0: [ 85 118 109  86 102 112 117  59 127 142 120 118  91  91 105  98 157  86 142  91 128 123  45 121 160 109 119 128 100  94 132  92]
1: [132 123 143 165 140 132 127  84 149 142 125 153 148  85  62 182 184 102 120  47 138 142 187 190 109 147  40 140 166 102 173 140]
2: [102 120 126  78  32  52 181  94  87  90 167 138 224 164  31  44  40  31 231 227 187  61 132 143 163 104 232 159  66 247 146 114]
3: [107  92 104  81 115 142 135  74 119 135 151 151 126  69  87 109 103  75  97  54 125 116  79 131 151 139 114  78 153 149 131 107]
4: [150 122 131 145 163 170  78 162 150 137 109  71  37 108 210 144 118 195  37 121 100 143  53  68 145  97 152 109 104  27  71 143]
5: [152 144 168 178 255 192 124 164 155 165 101  96 147 126 255 244 175 194  35  97  76 214 255 196 180 171   6 118 186  92 182 152]
6: [ 93 205 139 160 124 124 101 149 137 100 110 131  61 157 126  85  73 170 101 129 112 100  64  28 131  59 122 109 119  99  97 140]
7: [131 115 124 120 120 131 110 107 112 140 122 100 147  66 134 134 167 158 156 160  99 153 159 161 125 160  87 202 128  71 115 153]
8: [ 91 126 104  71  32  57 156 130  90  98 169 159 174 209  38  61  93  48 180 212 189  52 118 110 150 110 246 119  53 224 111  96]
9: [ 93 142 107  80 125 157 113  87 144 150 114 120 108  68 145 149 151 129  78  95 123 163 106 154 150 130 109 136 123  93 137 117]
10: [ 92  73 142 110 110  44 169 126  89  94 151 136 204 121  81  84 106  56 157 218 182  94 117 162 132 131 161  69  99 173 172 149]
11: [132 196 123  84  93 124  94  56  88 200 145 137  83 137 109  65  99 120 161 110 148  91  65  66 121 120 163 140 104  52  99 155]
12: [103 145 135 173 166 187 101 103 145 132  94 113 136 133 173 168 123 185 141 152 122 189 103  72 133 139 102 218 109 102  91 117]
13: [188 128 114  80 153 136  99  66 163 159 114 122 179  80 148 195 164 171 134  91  84 222 249 225 110 183  97 190 151  74  96 170]
14: [ 98 130 146 109 115 120 114 103 118 138 161 102  77 123 141  99 125 118  99  80 110 124  19 129 174  98 113 112 106  83 131 124]
15: [113 124 107  87  83  78 141 123 108 101 122 164 115 176 101  80  90  75 163 208 172  72 114  70 114 101 176 120  96 163 131  82]
16: [204 136 130 109 201 205  84 117 164 184 128  70 128 160 255 158 157 248  93 145  57 180 161 120 171 166 110 229  97  60  23 142]
17: [ 64  90 112 125 112  97 180 142 132  84 120 152 129 142 101 116 119 117 158 205 181  90  93 104 117 115 152  77 123 165 190 119]
18: [131 117 110  95  68  73 176 166 116 114 169 177 170 206  62 109  87  46 146 206 162  97 148 116  82  99 255 116  92 226  91  94]
19: [138 173 124  82 111 126 100 171 145 120 119 129 112 144 120  98 107 128 113 144 152 101 105  83 137  79 216  75  68 101 116 133]
20: [167 172 182 134 151 202  70 155 147 161 127   0 149 209 255 110 156 241  42  91  35 200 134 113 203 126  92 184 185  28  98 137]
21: [ 82 128 109 167 126 116 158 172 108  92  87 184  65 181  74 155 123 124 171 172 186 111  99  45  65 109 121  99 147 178 157  95]
22: [163 110 144  99 154  98 123  68 145 126 145 162 166  56  73 185 141 110 119  66 125 160 198 232 109 166  40 135 150 116 151 153]
23: [134 139 100 111 139 155 104 140 137 151 114 127  57  97 154 109 100 164 129 136 114 125 102  38 111 136 165 123 141  89 105  97]
24: [113  58 145 193 178  84 160 159 101  56  97 157 120  98  86 155 119  85 110 113 122 163 117 168 124 115  68  88 125 108 143 148]
25: [171 186 123 112 225 221 108 129 190 169  85  76 117 140 255 184 198 210  94  84  70 232 191 194 190 160  75 190 183  54 121 139]
26: [128  76 120 112 149 129 132 168 144 107  99  82  46 121 122 157 115 116  55  89 121 151  76 120 140  78 193  30  91  76  87 161]
27: [137  96 126 135  89 151 138 108 125 109 133 138 168  27 100 152 164 124 119  68 111 153 181 169  85 187  42  93 151 144 178 139]
28: [142  87 117 128 115 142 117 130 122 118 111  99 109  50 107 145 161 139  95 119 123 163 120 151 105 142 141 131  76  63 102 150]
29: [ 74 150 128  60  72  97 155 105 113 121 134 142 157 199  59  72  85  33 178 155 197  63  75  95 194  91 208 121  85 164 118 103]
30: [154 116 128 132 181 159 104 132 130 174 135  65 114 123 233 139 122 202 100 100  64 169 136 141 144 159  86 164 165  83  79 140]
31: [ 98 153 110 138 140 113 132 151 118 118  89 164 111 164  65 118  52 117 161 106 150 139  81 105 123  90 145 115 107 143 125 144]
32: [116 140  95 110 137 162  88 174 130 132 108  77  51 102 203 128 149 170  70 107  99 125  48  60 163  81 146 106 132  32  58 105]
33: [133 157 133 102  19  45 150 138  82 142 187 162 171 207  55  33  56  49 236 202 183  24 108 126 145 121 239 124  87 214 160 121]
34: [106 107 125 138 113  98 172 102 113 121 119 170 140  98  40  85 122  38 162 120 169  93  95 183 121 122 133 100 126 143 140 165]
35: [148 197 122 103 106 229  62  78 154 191 127 104 112 163 229 103 168 203 153  69  77 132 134  81 179 164 137 213 200 100  92  98]
36: [129 118 144 209 156 134 159  94 145  85  84 189 123  75  61 150 146 138 165 101 136 131 131 177  89 130  27 107 165 124 197 143]
37: [113 118 132 109 122 114 165 116 101 148 158 128 132 159  46 136  67  20 149  72 137 155  54 179 172 102 140 121 105 136 135 149]
38: [146 139 133 118 136 128 119  96  98 172 131 134 110  84 145 124 170 127 120 106 113 132 139 174 113 153  66 178 128  91 106 134]
39: [177 131 119  55  71  81 106 198 123 136 156 106  98 136 145  80 108 123  93 159 132  80 135  94  86  86 247  51  87 144  60 122]
40: [127 131 105 128  96  56 189 155  98  82 175 136 147 234  65  86  85  47 185 177 159  64  71 159 167  92 211 108  71 226 150 118]
41: [154 163 130  80 175 118  94 118  99 158 151 106  64 141 201  96 119 154  75 111  89 125  29 123 175 104  98 122 147  34 160 124]
42: [115 130 110  93  88  85 120  90  98 151 164 158 105 131  39  97 107  50 155 114 169  84  73 135 133 118 167 126  87 125 106 105]
43: [123 160 152 207 179 149 131  63 150 141  64 200 139 103  90 194 219  95 149  61 170 149 192 159  97 154  20 148 167  91 222 136]
44: [197 183 118 162 195 150 103 110 162 179 112 137 154 102 191 225 200 179 126  78  93 191 255 228 126 192  32 184 178  97 163 168]
45: [133 147 134 113 137 135 116 191 133 115 146  81  80 187 155  99  51 166  81 111 114 102  78  52 149  71 205  45 126 114  92 121]

[111  94 117 150 122 125 165 172 144 120  95 152 109 127 125 136 121  85 116 189 171 145 131 104  72 110 200 124  91 144 133 109] 17 15 21
[162 178 122 128 176 195  97 141 165 209 120  91 106 131 248 155 160 237  99  95  74 129 177  87 159 172 108 159 185  88  67 145] 30 16 35
[180 171 138 183 166 190 106  95 168 170  96 132 160  95 205 210 191 162 152  84 105 181 255 182 138 199  26 199 176 124 189 151] 44 13 5
[174 174 140 158 174 192  78  96 152 153 119 142 163 104 188 212 216 160 128  61 115 146 255 130 145 187  31 154 192 115 178 125] 44 1 43
[ 78  65 137 125 123  91 178 207 144  82 131 147 146 175 102 150  86 124 119 236 186 122 134 126 103  95 228  45 117 203 166 116] 17 10 18
[105  87 100 143  70 149 156 185 142 137 146 158 119 103 100 128 134 101 115 225 165  98 159  74  44 124 217  89 129 183 177 114] 17 15 21
[ 72  84 143 168 130  79 189 119  93  99 137 141 223 121  54 118 125  51 151 255 193 111 129 156  82 113 167 125  69 212 198 144] 10 17 34
[131  88 149 123 106  22 174 216 117  73 157 161 182 181  68 110  76  72 123 224 140 124 166 177  89  73 239  99  80 205 100 140] 18 10 40
[108 106  98 102 104 130 182  67 131 115 144 191 149  63  64 126 153  83 138 141 153 100 111 170 107 128 105  93 143 190 183 116] 34 3 17
[175 189 153 132 174 155 113 122 151 208 141 137 138 132 192 187 190 139 124  51 110 179 208 247 130 172  37 203 167  84 148 156] 44 13 38
[135  87 138 102  48  17 167 137  83  96 187 131 191 125  21  77  86  49 143 152 140  75 102 152 126 118 176  64 104 178 136 143] 10 34 40
[ 85  46 112 158 111 134 185 124 117 112 128 159 137  95 128  93  67  85 195 255 181  78 137 137  89 137 177 108 130 246 224 114] 17 10 15
[156 181 137 139 155 181  92 109 159 147 109 102 141 129 219 159 141 192 131  73  97 197 141 151 142 160  83 177 190  87 136 129] 30 25 12
[111  28 150 123  81 115 156 113 132  59 155  84 133  46  92 134 149 106  51 139 135 137 132 174  91 124  98  55  66 141 130 152] 28 24 27
[171 131 158 158 155 145 111 118 154 135 125 117 178  87 170 179 192 165 111  66  68 183 255 213 133 185  16 132 199 119 170 160] 44 13 1
[167 120 156 214  91 138 112 136 148 110 115 137 132  61 131 162 146 185 159  84  87 153 189 131 103 172  29 137 176 135 164 138] 27 36 1
[114  79 138 190 236 102 179 205 122  82  90 179  91 107  81 153 117 104 133 116 128 118  91 174  96  75 118  45 162 163 168 162] 24 36 31
[ 94 117 129 106 105  97 146 208 131 102 175 117 142 195 116 102 106  71 124 188 167 105 126 126 133  70 255 100  68 201  76 100] 18 40 15
[121 135 130  97 108  85 140 163 112 118 167 100 155 164 105 107 111  92 115 131 137  96  91 112 173  83 182  73 131 149 121  99] 19 15 42
[116 136 119  93 106 171 117 125 117 156 144 118  92  52 158 115 145 135  89 103 141 113 103 135 115 130 123  78 136  72 139 135] 9 28 14
[ 56  59 120 131  57 130 167 170 130  86 133 135 117  99  99  96 138 130 163 221 181 106 127  67  94 133 148  91 116 221 196  91] 17 21 15
[140 144 106 109  65  93 138 104 114 125 153 118 120 149  96  78  66 122 158 129 137  63  80  63 128 116 165  90 125 186 113 104] 15 42 31
[112 119 134 171 161 158 140 117 144 104 100 169 114  52  96 154 157 127 128  79 124 133 140 153 107 149  47  90 164 108 188 139] 36 1 27
[113 127  94 117  88 166  95 151 128 151 124 127  76 107 131 112 126 137 103 119 141 130 104  23 113 139 186 119 103 110 101  74] 23 19 32
[103  65 122 133  91  63 193 214 125  93 149 168 136 172  87 122  98  79 175 255 191 107 146 145  54  96 255 100 100 210 146 115] 18 17 10
[173 208 129 156 175 193  85 117 143 176  98 133 102 189 196 143  97 219 149  86  98 155  61  54 118 130  87 221 148  89  84 128] 12 35 30
[ 88 114 103 110  57 105 167 125  99 116 138 190 126 138  54  65 114  78 181 186 189  51 129  58  79 117 186 124 105 209 123  92] 15 8 18
[ 89 108 125 139 131 124 172 188 111 102 136 115  57 102 129 161 151 102  68 145 152 106 112 117 104  97  93  39 127 187 191 119] 17 21 24
[140  81 103  70 120  97 133 203 135  94 142 140 114 190  70 133  79  71 166 167 171 138 127 141 114 101 255  89  79 175  69 141] 18 39 19
[128  69 120 172 196 148 133 114 162  69  84 131  99  70 109 171 152 136  66  45 105 171 112 152 137 107  73  49 142  89 161 144] 24 36 28
[100  49 126 106 113  79 178 183 131  36 148  86 147 153 163 101  99 128  89 220 148 106 115 102 143  90 212  17  78 170 126 115] 17 10 39
[ 87 140 130 122 108 120 116  82 104 151 128 169  60  88 108  88 167 105 149 112 157  85  45 106 127 115 111 146 113  43 124 120] 0 14 11
[199 136 136 219 207 162 148 112 130 180 107 201 159  66 142 222 190 174 171  66  85 168 255 231 112 226   0 189 195 161 175 177] 44 43 1
[180 186 149 134 135 151  80  90 139 160 132 130 145 200 189 118 134 168 128  53  56 131 134 134 167 134  81 215 229  75  77 119] 35 30 38
[183 167 154 130 212 176  99  87 169 155 110 120 166 136 165 197 216 147  92  33  89 206 206 244 159 162  58 173 187  83 139 186] 44 13 25
[152 160 117  93 120 149 103 115 158 145 127 100 113 133 178 151 168 151  81 100 106 175 112 170 144 140 105 148 141  63 135 119] 9 38 30
[112 160 155 161  98 138 117  73 111 132 126 153 125  80  94 100 158 172 188 100 115  88 119  85  83 139  64 172 155 122  96 115] 38 7 0
[ 92 107 114 114 129 125 173  82 126 113 114 150 147  90  73 132 112  66 148 156 144 126 110 174 103 102 121 111 132 185 169 131] 34 17 3
[171 138 154 149 220 160 103 139 140 189 105 100  74 132 255 133 126 215 101  97  66 152 140 151 151 159  57 149 194  72 108 147] 30 25 16
[ 89 131 104  80 108 104 131 144 127 112 133 130 117 131 100 106 122 102 151 171 164 106 117  75 110 104 193  98  92 155 125 101] 15 19 17
[ 88 111 117 150 109 109 170 190 123 103 136 136 116 123 101 130 159 115  73 183 152 111 144  87  77 100 147  57 122 188 181 124] 17 21 15
[ 62  81 113 119 136 120 175 130 133  78 123 159 149 150 106 108  93  96 146 185 161 101  95 112 151 108 152  78 135 174 165 105] 17 15 10
[163 108 123 163 203 186  98 109 143 166 107 117 122  51 189 216 159 180 107  98 107 168 226 142 120 184  56 137 120 110 144 140] 44 30 13
[107 172 110 102  71 153 127 117 136 144 154 155  97 104 111  89 153 117 175 133 161  75  97 107 106 141  90 132 138 135 166  98] 0 42 38
[183 146 151 204 255 128 110 107 121 168  81 153 202 154 151 232 171 179 164 108  98 194 255 206 123 197  12 211 167  82 125 193] 44 13 5
[128  99  96 122 136 163 129 100 144 118 142 129 108   6 128 164 164 130 109 150 117 144 175 145  82 153 145 106  82 110 144 141] 28 9 7
[104 166 126  99 157 178  86 100 132 136 110 107  89 134 179 133 183 141  51 104 124 131  76  70 171  94 129 143  85  40  71 104] 32 4 9
[146 137 116 106 120 109 150 154 128 127 117 115 122 130 104 127 115  94 105 135 126 119 101 116 102  83 198  78  99 160 115 112] 19 31 39
[100 104 100  72  65  77 155 125  98  88 178 136 160 116  24 101 102  51 133 159 149  86 104 121 138  99 159 118  79 156 123 117] 42 15 10
[183 189 156 248 147 176  85  90 160 121  75 133 174 149 133 164 156 211 180  95  71 166 234 142 136 189  37 220 175 167 121 166] 44 12 7
[156 100 191 209 242 161 106 170 140 132  79 105 136  79 228 221 176 184  49  58  96 180 227 171 153 162   0  61 189  83 202 171] 5 44 25
[109 128 122  76 113 146  99  85  92 139 153 113 102  80 129  81 131 118 166 133 133 112  58  91 140 142 107 204  76  93  88 125] 0 11 14
[177 187  89  63 141 154 103 139 157 181 132 112  72 152 115 129 101 171  89 115 108 119  94  48 128  98 212 162 104  55  34 128] 23 19 32
